In the rows, zero is written as 128.
A: 3 groups of rows, each row roughly a mix of its group's hidden directions:
A (127 x 17):
[[134 132 111 180 171 114  89 117 118 147 119 142 142 142 124 163  75]
 [153 110 104 148 167  74 120  81 160 132 110 137 148  95 128 111 140]
 [ 75 151 107 145  88 121 159 111 176  92 105 135 114 143 123 144 139]
 [139 117  88 139 154 132 124 123 102 158 138 154  85 126 142 183  86]
 [117  89 121 119 161 155 141 102  85 165 153  92 109 117 154 103 149]
 [ 88 145 126 158 130  90  73 109 160 132 129 170 142 134 146 158 134]
 [144 107 125  92  99 127 163 102  97 118 172 149 100 120 145  93 164]
 [141 129 101 170 136  79 111 120 128 138 149 160  95 123 139 161  78]
 [177 177 136 143 124 123 110 161  82 151 128 151 111 132 127 101  93]
 [160 116 148  76 140 164 163 135  96 144 139 109 139 118 148 101 171]
 [ 92 137 138 121 157 130  70 115 159 139 112 157 160 140 144 174 145]
 [125 164 150 148 127 117  64 132 131 126 121 192 159 136 142 119 134]
 [144 104  93 156 163 116 111 102  95 149 147 135 106 141 126 167  78]
 [119 161 126 125 111 123 155 125 187 103  69 136 151 105 108 116 150]
 [126 102  94 112 112 105 169 125 164 123 115  84 128  96 110 131 178]
 [129 147 138 158 128 115 100 124  95 133 166 176 102 154 152 138  76]
 [123 122 134  97 142 165 170 126 168 112  74  95 151 109 104 127 137]
 [172 145 133  74 103 149 161 138  86 129 143 117 114 149 127 106 163]
 [138  99 142 134 114 147 153 123  82 100 180 134  98 162 141 107  94]
 [125  90 132 106 154 167 188 121 145 118 111  85 121 114 116 146  99]
 [104 134 133 129 135 116  94 107 176 113  99 179 173 110 130 143 158]
 [100 156 147 102 104 168 172 175 154 115 108 130 113 125 158 135 151]
 [137 171 108 115  65 112 123 156 105 127 146 142  81 156 116 144 129]
 [107 147 170 138 152 147  68 134 134 138 115 171 175 128 145 128 119]
 [138 131  88 142 145 131 166  99 160  90  83 137 133 163 117 166 114]
 [146 129  95 166 148  75 125 140 171 142  98 109 128  88 111 145 110]
 [119 122 136 119 126 105 120 144 196  76 110 152 131 138 161 127 165]
 [122 158 144 151  94  96  71 148 114 133 161 169 122 137 121 137  95]
 [123 136 135 118 115 157 163 106 109  93 143 148  86 179 135 137  81]
 [ 91 120 123 111 132 132 133 104 186 117  86 118 166 105 113 140 170]
 [131 150 126 127 111 129 179 124 159  86  94  89 159 164 111 125 152]
 [145 131 127 129  92 119 177 154 158  93 106 110 141 103 113  83 163]
 [ 91 142 131 178 117  92  86 135 166 119 124 155 140 123 116 156  92]
 [ 77 120 169 129 152 149  88 134 154 142 124 131 181 114 148 141 150]
 [128 143 113 119 105 158 175 142 106 111 140 140  84 175 149 167 111]
 [109  96 124 117 145 152 126 115  80 171 170 121  90 112 164 117 143]
 [134 134 115 137 103 108  98 135  78 146 177 133  75 155 126 137 101]
 [138 123 125 123 135 111 106 157 150 154 104 106 172  79 119 114 186]
 [122 108 131 148 171 134 112 103  81 179 159  95 158 133 146 131 139]
 [107 103 107 121 164 128 132 112 188 127  77 108 139  95 119 154 144]
 [130 113 107 149 164 142 129 114  88 170 139 102 105 130 117 162  72]
 [132  98 110  92 149 166 184  96 108 133 126 103 104 128 149 113 161]
 [ 82 161 136  92 133 147 103 105 153 151  98 149 153 126 130 163 167]
 [141 120 101 168 165 115 115 123 134 120 116 130 125 165 124 182  72]
 [121 159 136 141  87 105  79 170 102 150 165 152 103 130 128 143 110]
 [111 140 170 103  97 145 147 137 140 111 123 105 159 119 123  71 174]
 [119 136 172 136 103 137  96 144  74 148 173 113 140 134 117  85 117]
 [170 102 123 125 126 140 170 156  96 135 136  69 113 111 111  90 122]
 [ 98 144 173 100  90 161 138 158 135 115 124 116 154 118 128  88 168]
 [172 127 142  68 126 157 150 145  87 145 139 118 118 118 137 100 165]
 [114 143 153  89 100 145 155 152 165 109 104 125 141 103 137  99 182]
 [140  88  98 103 117 130 180 125 128 122 132  65 108 119 108 123 158]
 [140 130 108 153 154 106 105 124 120 160 114  72 128 130  82 147  81]
 [101 127 167 134 117 130 118 130  85 155 199 132 129 136 166 122 134]
 [124 151 161  91 110 143 151 146 161 117  98 113 155 102 124  87 174]
 [125 140 132 165 139 149 123 103  62 174 147 125 150 127 111 118  89]
 [127 134 119 157 144 102  94 116 110 150 159 170 100 138 147 165  77]
 [140  94 125  86 107 131 157 114 106 128 168 152  96  96 150 102 165]
 [108 106 110  81 121 160 166 114 141 124 120 146  77  92 149 118 156]
 [143 136 114 154 155 121 110 130 103 166 119  82 127 135  90 151  70]
 [109 129 144  95 111 140 146 133 148 143 110 111 145  69 119  87 180]
 [122  89 122 112 163 159 155 101  89 158 148  89 114 124 154 103 154]
 [143  94 126 102 164 143  69 125  90 161 153 134 140 141 140 157 145]
 [132 117 145 136 158 159 100 122  79 134 150 112 111 181 132 126  78]
 [112 159 161  96 123 170 139 144 132 154 102 142 150  82 138  97 162]
 [124 133 121 157 152 105 100 132 167 101 117 187 129 146 174 154 126]
 [112 122 119 159 170 152 154 136 148 147  87  95 153 107 118 167  93]
 [137 127 138 132 115  82 112 149 183  85 107  90 152 143 101 114 143]
 [126 125 110 148 126  92  86 116  96 145 179 160 100 155 152 156 116]
 [102 143 134 146 144 106  57 118 133 154 138 174 150 129 148 158 133]
 [133 159 154 145 109  97  75 166 157 124 117 159 158 106 105 134 107]
 [135 122 105 151 179 121 181 114 167 133  90 115 131 109 154 152 115]
 [ 83 152 103 142  96 130 162 102 170  88  94 143 119 150 124 138 144]
 [156 114 130  85 137 162 171 108  80 136 149 111 115 148 149 105 159]
 [103 135 157  93  98 148 146 132 137 129 126 122 141  93 132  78 187]
 [131 125 155 145 148 129 114 103 112 139 121  75 182 130  85  89 112]
 [ 95 170 138 153  77 102 107 162 170 105 120 153 130 128 119 145 117]
 [156 132 106 151 150 107 119 137 164 115  72  97 162 130  84 144 113]
 [ 89 114 148  96 105 152 164 133 166 104 129 151  97  92 158 111 148]
 [139 144 131 166 138 102 117 139 169 102  89 105 180 142  93 139 108]
 [186 129 104 130 132 116 114 126  74 138 152 154  89 148 124 127  92]
 [138 124 120 107 101 127 150 143 147 106 104  95 151 117 110  89 198]
 [118 131 111 104 123 129 147 106 183 106  74 126 156 107 103 132 170]
 [136 131 112 182 125  94 151 126 125 119 145 120  88 134 125 124  58]
 [130  86 105  80 116 151 178  98 132 106 125  98 118 130 109 131 165]
 [129 116  80 168 162 118 120 100 155 117  85 135 125 140 111 164  93]
 [111 118 135 134 154 142 152 120 188 102  75 125 172 102 126 122 142]
 [171 115 122  86 116 160 193 144 112 107 121 100 105 132 116 113 130]
 [121 108 135  80  82 133 165 136 144  94 143 105 108 126 125 104 177]
 [135 118  98 176 178 110 118 112 138 133 114 143 129 141 142 176  82]
 [149 105 160 128 149 120  88 162  90 169 171 107 133 103 137 114 112]
 [127 131 150 145 129  79  86 154 184  95 114 101 150 142 120 109 136]
 [131 115 120 125 108 135 200 140 142  97 120  69 102 137 115 111 121]
 [119 112 124  69 104 153 171 132 154 106 119 134 107 107 139 124 180]
 [ 72 124 109 187 132 104 111 103 171 113 111 124 131 133 118 146 103]
 [147 133 119 138 106  91  97 145  97 162 153  82 110 116  81 118 103]
 [148 139 161 119 140 125  82 163 118 165 122 120 178  88 115 104 146]
 [145 117 130  76  88 114 123 117 121  98 161 153  96 143 135  98 172]
 [107 139 136  82 114 167 161 171 161 119 103 132 100 114 153 148 154]
 [169 116 129  86 121 168 190 148 111 113 115  97 114 126 114 108 128]
 [146 139 106 168 133  92  83 151 150 120 102 133 129 134  93 156  81]
 [163 129 121 142  93 119 179 142  91 117 157 118  90 122 123  85 107]
 [145 129 112 131 119 119 105 129  74 177 154  96 104 114  86 131  94]
 [115 144 128  67 100 159 151 103 115 140 134 170 127 113 134 144 175]
 [159 111 128  86 142 150 102 121  86 155 144 172  93  97 138 105 127]
 [131 131 110  81  93 144 166 154 111 148 142 106  65 111 126 142 136]
 [ 76 114 134 182 142 112 103 118 167 121 132 153 136 114 144 154  91]
 [102 150 162  88 118 172 104 122 104 129 143 168 138 164 154 139 155]
 [137 129 138  92 109 146 124 133  76 147 175 165  83 128 158 120 133]
 [127 145 115 123  96 155 165 149  99 113 149 147  85 175 146 164 110]
 [157 116  82 144 171 124 120 107 151 122  80 143 135 130 107 171  99]
 [162 125 121 186 141  78  96 167 138 125 123 105 138 118 122 101 108]
 [122 136 117 181 171 117 103 132 138 154  99 110 154 125 112 162  80]
 [151 142 146  77 100 151 157 136  80 137 163 126 114 143 145 106 165]
 [116 111 129  76 122 174 174 107 133 116 122 156 118 111 154 121 173]
 [119 127 143 153 143 124  78 122  95 177 137 106 159  96  95 103 108]
 [130 104 102 123 158 102 108 114 173 137  87  89 140  94  88 143 129]
 [118 131 154 103 105 147 124 132  80 149 185 158  99 128 165 110 140]
 [137 128 101  89  96 130 140 149 101 163 146 116  65  98 112 147 130]
 [136 106 132 115 145 136  93 136  74 183 166 117 104 100 142 107 133]
 [102 152 145 156 104 104  95 132 173  97 116 183 142 122 120 137  99]
 [174 135 119 132 120 130 146 145  70 134 155 115  82 152 125 107  90]
 [134 100 145 130 171 153 117 124  74 175 165 116 137 121 164 116 133]
 [122 125 155 117 105 126 119 130 109 144 141  63 150 113  81  80 135]
 [125 119 155 114 131 122 142 107 160 100 106  81 173 130 104  82 159]
 [ 98 155 126 102 121 121 111 130 164 153 101 147 158  96 135 155 187]
 [186 108 150 103 166 142 104 143  79 161 149 130 140 114 137 111 122]]
one row of each group, then the others: which group is each in?
[112 152 142 145 140 115  72 123 162 124 100 183 171 119 135 138 135] -> (87)
[156 136 158  73 108 152 151 135  84 138 163 130 127 131 145 101 164] -> (125)
[129 112  96 146 182 127 127 109 171 121  83 140 137 127 135 178 109] -> (58)

[151 117 109 180 125  83 154 138 127 126 152 120  93 109 128 126  72] -> (87)
[112 141  97 175 118  92 106 119 154 107 116 141 117 156 104 167  84] -> (125)
[139 133 108 102 113 129 176 141 161  83 118 143  89 162 156 160 142] -> (58)
[104 137 113 144 147 129 104 166 179 121  89 130 119 137 138 188 107] -> (58)
[ 88 112 124 148 162 109  94 109 175 130 122 144 141 129 143 187 113] -> (87)
[141 150 122 148  91  97  96 139  88 122 172 152 103 168 146 104 140] -> (87)
[138 125 145  72  84 128 143 127 123 104 153 139 107 126 137  86 179] -> (58)
[154 109 129 121 144 119  76 144 104 167 138 143 167  87 130 115 170] -> (87)
[ 98 119 127 154 138 123 111 110 173 103 117 192 122 112 143 154  90] -> (125)
[ 96 155 127 138 108 116 124  92 142 102 141 188 103 163 145 158 104] -> (87)
[121 147 116 141 147  99 110 143 178 148  76 100 158  92 111 135 150] -> (87)
